Named moves, each a turn or a mirror, and the order they were made in; the first pair answered:
fiz:
[ 1.01 -0.92 -1.17  0.99 -1.54 -1.11  1.17  0.03  0.82  0.89 -0.88 -1.83
 -1.19 -0.34 -0.38 -0.02]  ->  [-0.05 -0.84 -0.92  1.91 -0.78 -1.84  0.77  0.35  1.00  0.45  0.34 -1.66
 -1.05  0.46 -1.46  0.10]
[-3.03 -1.90  2.10  3.84 -0.21 -0.16 -2.28  2.02 -0.67  0.82  1.15  3.51
 -2.66  3.00 -1.48 -0.34]  ->  [ 0.76 -1.89  1.07  0.20 -3.67  2.83 -0.60  1.31 -1.10  2.20 -3.84  2.45
 -3.44 -0.01  2.41 -0.67]
[-1.16 -0.27  0.31  2.58 -0.53 -1.32 -0.77  0.11  0.59  0.71 -0.44  1.29
 -1.26  0.51 -1.16  0.88]  ->  [ 0.54 -0.23 -0.04  1.14 -1.98 -0.05 -0.23 -0.29  0.53  1.43 -2.34  0.82
 -1.78 -0.79  0.28  0.67]
[ 1.47 -0.11 -0.80 -1.89 -0.52 -0.33  1.43 -1.93 -0.96  0.63 -1.95 -0.71
  1.10 -2.25  1.17 -0.66]  ->  [-1.40 -0.15  0.05  0.90  2.07 -2.53  0.17 -1.23 -0.63 -0.48  1.82  0.13
  1.74  0.14 -1.89 -0.46]
Kevu:
[-2.24  1.46 -1.99  2.16 -1.36 -3.11  2.35 -2.31 -1.88 -0.83  0.75 -2.95
  0.58 -2.21 -4.73  1.66]  ->  [-2.15  1.86 -2.00  1.75 -0.84 -2.91  2.53 -2.57 -2.01 -1.05  1.01 -3.17
  1.21 -2.26 -4.48  1.48]
[ 1.06 -2.15  0.01 -0.77  1.43  0.93 -0.41 -0.61 -0.60  2.75  0.03  1.36
 -0.33  1.49  1.57  0.61]  ->  [ 1.06 -2.25 -0.04 -0.80  1.40  1.12 -0.50 -0.59 -0.72  2.80  0.15  1.33
 -0.41  1.57  1.49  0.69]
[ 0.34  0.28 -0.26 -0.21 -0.36 -0.16 -0.52 -0.11 -0.08  0.71 -0.34 -0.19
  0.31 -0.42 -0.21 -0.83]  ->  [ 0.35  0.52 -0.34 -0.19 -0.20 -0.08 -0.45 -0.17 -0.20  0.90 -0.28 -0.18
  0.37 -0.41 -0.19 -0.86]
Repe:
[ 0.31 -0.17  1.46  0.38  1.72  0.60  1.49  0.34  0.04  0.68  2.25  0.76
 -0.54  2.13 -1.12  0.01]  ->  [ 1.40  0.44 -0.11 -0.36 -0.93  0.20  3.01 -0.95 -0.71  0.77  0.23 -1.42
 -0.32 -0.72 -1.07  0.31]
[ 0.81 -0.70 -0.36  0.90 -2.20 -0.12  0.78  0.67  0.63  0.27 -1.03  0.06
 -0.51 -0.73 -1.97  0.67]  ->  [ 0.25 -1.23  0.58  1.38 -0.61 -0.01 -0.36  1.47  1.02  0.07  0.11  1.35
 -0.54  0.92 -2.06  0.56]
[-0.14  0.43 -3.26 -1.90 -1.03 -0.17  1.67 -0.08  0.83 -1.26  0.84 -1.51
  0.29 -2.32  0.44 -0.44]  ->  [-1.44 -0.39 -1.48 -1.21  2.06  0.15 -0.03  1.47  1.44 -1.26  3.21  1.07
  0.15  1.10  0.15 -0.72]
Gos:
[ 1.87  0.13  0.60 -1.58  0.04  1.00  0.28  0.15 -1.07  0.98 -0.50  0.33
  1.25  0.26 -0.07  0.16]  ->  [ 2.03 -0.20  0.64 -1.66 -0.05  1.03  0.14  0.49 -0.97  1.12 -0.44  0.49
  1.00  0.47 -0.26  0.20]
[ 0.03  1.53 -1.45  0.68 -0.15 -1.43  1.11 -0.63 -0.22 -0.43  1.61 -2.40
  1.48 -1.33  0.15  0.76]  ->  [ 0.87  1.09 -1.62  0.39 -1.50 -1.34  1.25 -0.58 -0.14  0.26  0.20 -2.43
  0.47 -1.93  0.53  0.93]
[-0.19  0.62 -0.29  0.41  0.27  2.46 -0.79 -1.37 -0.60 -0.28  0.34  0.15
 -0.42 -0.99  1.97 -2.72]  ->  [-0.08  0.62 -0.25  0.32  0.10  2.52 -0.84 -1.19 -0.58  0.04  0.17  0.25
 -0.67 -1.08  1.99 -2.62]
rab:
[-0.14  0.02  0.73 -0.69  1.50 -0.39  0.03  1.21  0.45 -0.47  1.56  0.12
  0.88  0.91  0.78  0.33]  ->  [ 0.79 -0.06  0.52 -1.83  0.72  0.42  0.38  0.87 -0.11 -0.39  0.68  0.09
  0.69  0.11  1.93  0.12]
[-0.70 -0.02  0.46  0.92  1.64 -1.66 -0.33 -0.58 -0.10 -1.37  2.24 -0.32
  1.74  0.52 -1.14 -0.23]  ->  [ 0.44  0.48  0.43 -1.07  2.12 -0.08  0.10 -0.83 -0.77 -1.52  1.54 -0.44
  2.50 -0.02  0.81 -0.83]
[ 0.45 -0.86  0.62 -0.33  0.93  1.31 -0.88  1.59  0.49 -0.25 -0.07  1.31
 -1.27  0.33  0.54  0.98]  ->  [ 0.70 -0.86  0.63 -0.58  0.50  1.16 -0.73  1.59  0.37 -0.05 -0.48  1.27
 -1.44  0.29  0.62  0.92]
[ 1.45 -0.05 -1.33 -0.41 -3.31  0.66  0.75  0.36 -0.82  0.45 -2.52 -0.60
 -2.14 -1.47  0.85 -0.56]  ->  [-0.15 -0.34 -1.01  2.08 -3.17 -1.15  0.00  0.87 -0.18  0.31 -1.06 -0.27
 -2.64 -0.53 -1.87  0.11]
Now pairs of rows:
Between the rows of a pair lie two moves.
[-1.06 -1.07  0.14  2.62 -0.01 -0.58 -2.43 -0.15 -1.22 -0.59  0.35  1.25
 -0.34  2.51 -0.16  1.96]  ->  [ 1.25 -0.29 -0.89 -0.13 -1.85  1.07 -0.99 -1.19 -2.16 -0.28 -2.36 -0.16
  0.23 -0.13  2.55  1.63]  Gos fiz
[ 2.65  0.38 -0.58 -1.85 -2.75  1.70  0.93  0.48 -0.24  0.64 -1.05 -2.33
 -1.28 -4.08  0.90 -0.62]  ->  [-0.73  1.08  0.87 -0.46  3.53  0.73 -0.65  1.39 -0.56 -1.56  4.84 -1.02
  1.46 -0.39 -0.65 -1.01]  fiz rab
[ 0.35 -0.41  2.26  3.12 -1.87 -1.91 -2.24  1.26  1.80 -0.03 -0.14  2.85
 -2.31  2.05 -0.83 -0.77]  ->  [ 2.94  0.21  1.81 -0.84 -2.16  1.21 -1.41  0.75  0.86  0.49 -2.54  2.38
 -1.61  0.54  3.34 -1.77]  rab fiz
[-3.39 -1.47  1.56 -0.58  1.24  0.51 -0.61  1.85  0.03 -1.53  1.59  1.43
 -1.23  1.03 -0.31  0.60]  ->  [-1.15 -1.85  0.70 -1.29 -2.51  1.27  0.41  1.36  0.17 -0.21 -1.89  0.58
 -2.74 -1.11  0.57  0.89]  fiz rab
[ 1.50 -0.45 -0.68 -0.58 -3.25  1.09  2.16  0.01 -0.69  1.99 -2.15 -0.82
 -2.08 -0.70  2.28  1.18]  ->  [-1.71  0.32  0.46  0.64  3.06  0.18  0.48  0.65 -0.97 -0.07  3.95  0.59
  0.59  3.05  0.89  0.68]  fiz rab
[ 1.57  0.51  0.50 -1.33 -0.25  0.13  0.36 -0.02 -0.67 -0.04 -1.11  0.74
  0.16 -0.32  1.57 -0.21]  ->  [ 1.28  0.88 -0.09 -1.21 -0.33 -0.25  0.99 -0.35 -0.91 -0.31 -0.84  0.10
  0.62 -0.88  1.36 -0.18]  rab Kevu
